(in the rows, 128 means zero)
The rows of T fall into a few groups, which share some directions, and each row is roughly a mix of its group's hidden directions, except some rows that fit no group.
T:
[[112 141 115 133  83  94 106 146 121 160]
 [126 134 117 108 180  83 136 133 111 119]
 [102 120 161 130 130 114 122 187 134 137]
 [166 120 182  96 134 131 132 128 116 133]
 [155 165 108  94 136 135 137 129 141 168]
 [160 140 139 155  96 131 101  98  96 124]
 [118 132 162 126 143  86  84 130 148 116]
 [139 126 105  89 140  95 111 146 146 165]
 [165 127 136 124 105 149 169 132  90 142]
 [ 98  92 135  95 164 155 129 139 143 131]
 [133 120  95 109 104  85 107  95 143 129]
 [106 142 173 128 152 101 101 151 148 129]
 [123 151 103 139 169 160 105  97 129 115]
 [177 115 109 147 112 101 148 143 113 153]
 [ 97  95 127 134  89  87 126 137 119 143]
 [152 138 152 150  84 101 131 138 151 102]
 [122 130 105  70 137 131 118 139 164 114]
 [135 102 121 103  82 119 142 159 112 154]
 [139 117 178 120 106 117 120 122 106 169]
 [152 160  97 141 142 120 101  88 141 116]
 [ 96 159 153 118 131 159 159 133 160 136]
 [181 140 101 151 126 113 129 144 104 148]
 [153 128 139 118 126 139  99  81 159 101]
 [179 137 113 163 139 154 128 150 115 137]
 [144 133  91 105 111  79 111 145 121 114]
 [144 137 131 125 117 192 162 130 133 130]
 [ 90 100 165 142 108 123 114 129 149 100]
 [108 134 112 151 152 115  91 139 110  84]
 [ 85  96 140 152 107 144 135 146  96 137]
 [143 127 109 131 139  91 116 140  77 153]
 [138 122 145 151  81 129 125  96 135  89]
 [163 125 131 123 117 122 139 125  92 181]
 [100  95 141 161  97 134 125 125 112 165]
 [135 135 121 145  72  93 128 139 144 104]
 [114  91 100 101 141  87 113 130 139 109]
 [142 136 136 111 129  79 113  97 100 154]
 [ 90 158 144 104 108  95 150 115 129 148]
 [109  79 149  90 130 136 142 119 129 155]
 [ 84 108 127 169 130 106 102 107 130 140]
 [ 83  93 142 121 136 105 127 153 121 158]
 [143 166  91  97 141 104 149 132 107 136]
 [136 122 108  73 113 120 115 118 163 110]
 [174 138 110 173 111 127 115 129 128 101]
 [115 139 148 132  92  98 105 133 115 173]
 [134 141 104 139 108 109 176 111  91 123]
 [153 167  93 164 144 118 114 123 116 146]
 [113 136 154 147 123 171 100 106 132  92]
 [141 130 117 137 150 161 135  73 139 104]
 [121 141 164 120 102  95 100 155 129 156]
 [130 112 122 115 110 135 160 182 103 147]
 [116 130 154 133 127 163 154 109 129  77]
 [117 152 127 130 123  92 120  98 103 173]
 [108 105  97 101 121 116 105 168 128 101]
 [101 112 163 156 139  94 156 130 107 142]
 [105 130 139 105 103 112 168 121 173 133]
 [146 157 125 143 130 122 167 173 107 142]
 [119 160 147 134 152 162 116 134  87 153]
 [157 113 128 128 104  97 150 126 100 170]
 [ 98 133 154 117 148 146 160 148 113 168]
 [104 103 145 145 109  86  88 143 131 134]
 [139  95 150 144 135 179 103 117 111 118]
 [ 79 131 108 126 142 137 154 105 116  92]
 [104 138 113 117 129 128 183 157 102 120]
 [117 144 107 118 173  83 118 131 133 104]
 [140 149 151 116  86 156 140 152 124 161]
 [ 86  96 158 142 120 162 111 131 132 109]
 [116 133 105 138  89  89  87 134 140 127]
 [104  95 148 119 144 162  93 111 118 106]
 [152 150  99 132 141 145 151 146  90 160]
 [ 96 102 138  96 125  93 113 108  98 141]
 [166 157 149  86 154 136 146 134 127 118]
 [117 175 103 125 148 140 161 115 115 155]
 [121 162 133 114  98  86 151 115 121 157]
 [118 134 136 106 157  79 154 153 137 148]
 [105 107 160 120 129 146 147  90 129  90]
 [ 88 137 141 122 118 114  93  97 122  92]
 [127 135 153 151 133  98 122 182 141 151]
 [152  99 175 134 127 123 122 171 123 131]
 [159 157 127 175 135 155 129 149 107 131]
 [161  98 157 120 145 151 126  98 135  96]
 [112 109  99  77 101 109 125 124 147 117]
 [108 106 120 138 151 148 143 174 146  95]
 [ 87  99 146 170 117 121 124 123 101 140]
 [167 155 140  88 148 147 158 131 120 124]
 [129 135  96 143 140 119 107 137 157  75]
 [136 122 123 128 169 152 102 144  83 148]
 [120 135 112 135 172  99 111  88 136 104]
 [158 132 118 118 149 151 137 147  97 176]
 [133 135 126 130 109  78 146 131  92 162]
 [155 157 115  98 113 129 162 161 141 107]
 [101 128 103 141 178  97 135 105 114 127]
 [ 85  99 118 123 150 101 133 150 144  97]
 [118 147 137 170 109  97 117 125  88 110]
 [ 98 112 113 143 160 154 105 105 101 152]
 [100 109 147  98 112 153 148 131 142  86]
 [119 149 152 153 132 118 172 169 120 115]
 [124 136 126 141 171 129 124  69 134 116]
 [100 100 159 129 166 150 108 100 129 133]
 [146 154 145 110  76 122 111 144 128 156]
 [ 78 142 114 150 135 101 115 162 139 136]
 [ 75 145 134 128 162 143 129 149 142 103]
 [144 130 149 156 130 162 111 172 118 155]
 [125 134 158 147 120 165  93 101  99 114]
 [152 101 175 121  92 150 118 141 131 134]
 [120 129 102  90 121  89 139 123 170 123]
 [114 130 139 143 113  81 177 133 110 122]]

One row of each group comes first, with its name. Which group is each row after those in?
[114 150 128 157 164 166 117 154 127 102] => Q
[126 132 148 138 166 176 149 104 142 115] => G
[182 139 169 143 135 117 129 106 137 134] => C

[124 100 158 125 103 119 115 184 133 127] => G
[ 84 129 133 151 154 163 109 124 136  98] => C
[128 110 116 118 136 167 145  99  82 148] => C
[112  94 135 147 157 134 115 138 154  83] => G
[122  85 168 133  98 120 145 106 107 135] => C
[102  92  88 156 113 103 125 124 107 137] => G
[109 102 113  79 151 121 141 138 162 138] => Q
[118 148 137  98 153 142 143 165 160  99] => C
[124 108 137 124 190 105 137 113 115 111] => G
